(in the rows, 128 means zero)
Rotation paths and how fast each direction turns (deg/step)
Each turn is a multiple of 5 degrees from 10 to 175, or 0.
Each row of a path follows its step; steps can be skipped.
Path 1:
step 0: [129 123 123 123 123 122 130 136 117 129 137 132 129 122 131 132 133 124
 136 131 125 131 125 135 133]
step 1: [130 131 122 122 136 127 125 133 123 134 128 125 124 124 127 127 128 135
 128 136 138 126 125 131 142]
step 2: [127 137 128 123 125 115 128 135 123 125 136 123 130 129 120 125 134 122
 126 125 130 132 129 132 136]
step 3: [123 121 120 126 132 127 126 140 124 130 130 127 135 123 124 134 129 127
 127 136 128 128 131 138 135]
step 4: [129 131 126 122 134 124 128 135 125 133 128 118 129 136 118 128 122 132
 122 123 138 130 130 130 135]
step 5: [126 129 128 130 120 123 128 136 120 134 132 122 133 128 119 138 130 117
 125 127 124 133 130 132 128]
step 6: [127 124 121 122 133 133 129 139 124 141 124 130 130 128 122 133 119 131
 130 133 133 133 127 130 128]
step 7: [130 137 134 119 123 124 133 134 123 135 131 121 121 136 123 135 125 125
 130 123 133 126 126 126 129]
step 8: [124 135 126 127 124 125 129 136 122 138 125 134 126 120 122 135 129 119
 131 139 124 127 127 131 125]
step 9: [124 132 127 114 136 125 136 137 128 132 128 132 123 132 125 125 121 131
 134 131 132 125 127 132 128]
step 10: [125 136 132 129 126 118 135 133 124 128 130 121 120 128 125 136 130 121
 126 130 128 116 130 133 130]
step 11: [122 131 120 130 136 120 134 133 123 133 121 133 128 124 121 123 122 125
 125 136 125 128 131 137 124]
[129 122 127 125 129 128 130 130 129 126 128 130 127 130 130 132 127 132
 128 128 132 125 129 127 129] => 125
[130 125 129 127 131 128 126 127 128 130 122 130 127 130 129 128 129 126
 127 133 128 131 127 131 129] => 140
[125 131 128 126 130 126 128 130 132 124 129 129 128 126 128 125 131 128
 127 131 128 124 130 130 131] => 45
[126 127 126 131 126 129 127 128 128 130 124 126 130 123 127 131 128 130
 129 132 126 124 128 126 130] => 145
Path 2:
step 0: [133 125 133 123 123 122 120 122 132 120 124 135 135 123 126 131 137 138
 127 133 121 126 122 134 128]
step 1: [122 126 124 137 113 131 128 127 124 133 125 125 122 126 134 130 123 133
 135 130 133 139 123 121 127]
step 2: [132 126 133 120 127 135 135 130 139 137 137 128 136 134 130 128 126 127
 120 132 133 126 128 123 119]
step 3: [116 126 126 127 129 124 132 127 127 132 133 124 122 133 116 124 132 126
 133 121 134 126 134 140 131]
step 4: [133 134 123 121 138 126 130 129 128 122 117 129 128 120 123 139 123 124
 119 125 133 130 133 125 131]
step 5: [122 137 139 131 135 137 120 129 122 125 126 132 129 127 134 125 126 134
 131 127 118 132 123 137 130]
step 6: [135 117 136 125 121 123 128 127 129 123 127 121 117 126 133 133 128 135
 129 130 127 121 118 120 131]
step 7: [133 130 132 130 110 131 130 131 126 140 130 138 128 129 127 128 135 125
 131 131 128 133 138 127 125]
step 8: [121 131 119 125 126 121 134 127 141 131 124 121 131 132 122 122 128 131
 121 133 131 130 121 132 120]
step 9: [121 125 121 121 131 132 131 125 127 125 137 132 134 126 131 138 123 129
 131 116 136 136 133 133 135]
step 10: [130 136 135 126 138 140 124 129 125 126 122 118 122 126 125 130 124 119
 131 130 136 121 127 128 121]
step 11: [128 126 145 133 133 122 128 129 131 129 127 134 125 129 122 130 129 131
 125 122 119 126 127 128 142]
[130 126 123 132 131 127 127 128 126 126 130 129 131 129 129 125 128 125
 129 129 126 125 129 125 128] => 0
[130 130 126 127 131 131 129 130 128 132 128 131 126 127 130 132 130 127
 129 130 126 129 129 127 123] => 135
Path 3:
step 0: [126 135 124 121 127 133 130 125 121 128 123 129 126 134 135 126 123 136
 130 129 136 123 130 119 126]
step 1: [127 133 135 131 126 132 129 124 130 137 132 125 131 128 124 133 121 129
 138 130 124 133 125 120 132]
step 2: [134 129 125 129 129 128 135 136 134 125 134 123 126 137 124 132 130 130
 122 124 125 132 121 127 136]
step 3: [129 134 123 128 135 123 128 121 121 133 125 128 120 126 123 128 131 135
 117 129 131 124 127 123 128]
step 4: [124 132 132 131 132 128 125 124 137 141 131 128 123 118 127 129 126 123
 130 127 125 125 128 132 132]
step 5: [125 125 122 127 131 128 134 140 132 125 131 121 127 124 137 135 130 126
 127 120 134 126 127 132 130]
step 6: [130 122 127 125 129 131 129 120 117 129 129 129 130 119 131 137 133 134
 125 132 134 129 125 127 121]
step 7: [129 119 136 124 126 130 126 125 136 131 133 127 130 123 127 127 130 122
 126 140 121 130 130 130 132]
step 8: [128 121 122 128 130 129 126 137 131 123 120 125 134 128 133 119 128 129
 119 128 129 129 129 127 134]
step 9: [132 130 124 125 126 134 122 125 124 134 121 135 131 124 126 120 128 134
 133 130 137 130 125 128 120]
step 10: [133 128 137 129 121 123 132 135 132 130 132 123 127 125 124 123 124 124
 139 134 128 133 128 128 126]
step 11: [132 130 132 136 127 124 129 136 124 118 122 123 128 134 132 128 130 128
 121 125 128 133 121 127 125]
[126 126 127 132 123 128 131 131 129 130 132 126 129 130 129 125 131 126
 126 127 127 126 130 128 129] => 125
[127 133 129 133 132 128 130 130 128 129 131 131 123 129 126 130 129 129
 128 127 128 127 127 125 130] => 35
Path 4:
step 0: [128 126 127 127 133 128 135 128 123 122 124 123 127 120 118 127 130 136
 121 132 129 137 121 123 131]
step 1: [134 130 128 127 129 131 125 134 131 137 135 129 127 131 135 121 117 137
 126 130 133 132 123 125 124]
step 2: [130 123 121 125 131 121 130 121 124 133 130 138 125 123 131 129 134 133
 123 136 126 133 130 129 138]
step 3: [129 130 129 132 130 126 128 128 126 129 133 124 125 139 122 115 134 132
 132 138 130 130 122 126 122]
step 4: [131 127 123 127 120 121 125 122 136 132 126 133 124 137 132 132 127 131
 123 127 135 132 128 138 131]
step 5: [124 124 122 125 124 130 121 118 119 128 131 125 135 132 128 123 131 120
 133 138 124 126 129 130 128]
step 6: [128 129 128 130 131 121 126 127 139 118 124 122 133 133 127 126 132 129
 136 124 133 131 125 138 129]
step 7: [128 128 125 121 118 127 115 131 125 129 128 118 136 130 127 137 123 126
 124 129 128 128 130 126 132]
step 8: [136 126 123 123 132 131 133 123 132 121 126 123 136 115 131 125 125 123
 134 127 126 129 121 130 128]
step 9: [128 133 133 129 137 128 121 130 125 125 128 121 134 127 126 133 125 144
 125 125 129 130 125 125 132]
step 10: [137 122 128 120 124 131 128 136 134 135 129 130 128 118 134 128 129 129
 128 133 132 129 121 121 132]
step 11: [133 131 127 134 137 127 135 118 119 137 129 123 126 125 125 126 129 134
 125 128 126 133 122 126 132]
[129 127 127 130 129 132 127 128 129 129 125 127 123 127 126 130 127 129
 132 129 128 129 134 128 127] => 0
[131 128 132 128 130 126 127 124 125 127 131 129 129 124 125 128 130 126
 130 129 126 131 129 130 126] => 125
[130 129 128 130 126 122 128 132 130 130 128 124 125 127 125 129 132 125
 128 128 127 128 128 125 129] => 100
[128 129 128 128 128 131 125 129 129 125 129 126 131 124 126 132 126 127
 131 124 127 128 124 125 131] => 35
Path 5:
step 0: [141 136 127 122 131 136 122 125 134 131 125 123 129 124 130 129 124 126
 131 122 134 130 129 132 115]
step 1: [127 133 134 134 132 129 124 121 137 122 134 132 121 132 124 132 130 132
 121 133 113 129 128 126 127]
step 2: [128 135 141 129 122 127 133 129 132 129 118 118 124 116 124 131 126 130
 133 126 134 131 128 130 133]
step 3: [125 123 131 133 137 123 125 122 127 135 123 137 126 130 116 127 124 117
 130 129 121 121 124 130 130]
step 4: [122 131 123 137 115 132 137 126 126 122 122 122 134 130 128 127 126 126
 124 118 128 123 127 134 134]
step 5: [115 123 122 122 138 137 125 126 125 132 126 131 129 124 126 127 129 128
 135 123 130 121 135 125 118]
step 6: [128 129 126 133 126 129 127 119 130 128 139 127 129 127 138 127 121 133
 117 118 130 128 118 128 123]
step 7: [124 129 132 118 127 131 135 119 124 128 133 123 126 129 119 131 134 139
 136 132 126 132 127 121 125]
step 8: [136 125 136 120 133 126 132 126 129 131 129 133 120 129 126 133 117 125
 120 121 136 134 127 134 135]
step 9: [136 129 127 130 123 128 126 117 115 122 126 125 124 129 126 135 135 123
 132 132 117 126 130 133 132]
step 10: [136 131 128 127 126 142 131 133 138 130 123 130 126 125 122 125 132 121
 125 118 130 130 138 129 128]
step 11: [123 141 129 136 138 128 121 127 125 122 136 133 126 119 130 130 128 126
 127 129 120 120 129 132 127]
[128 126 127 133 131 127 128 127 126 122 130 127 128 129 129 127 126 126
 127 127 125 133 125 128 128] => 140
[131 124 126 127 131 131 129 129 130 127 126 129 126 125 125 125 127 128
 133 127 130 129 127 126 127] => 145
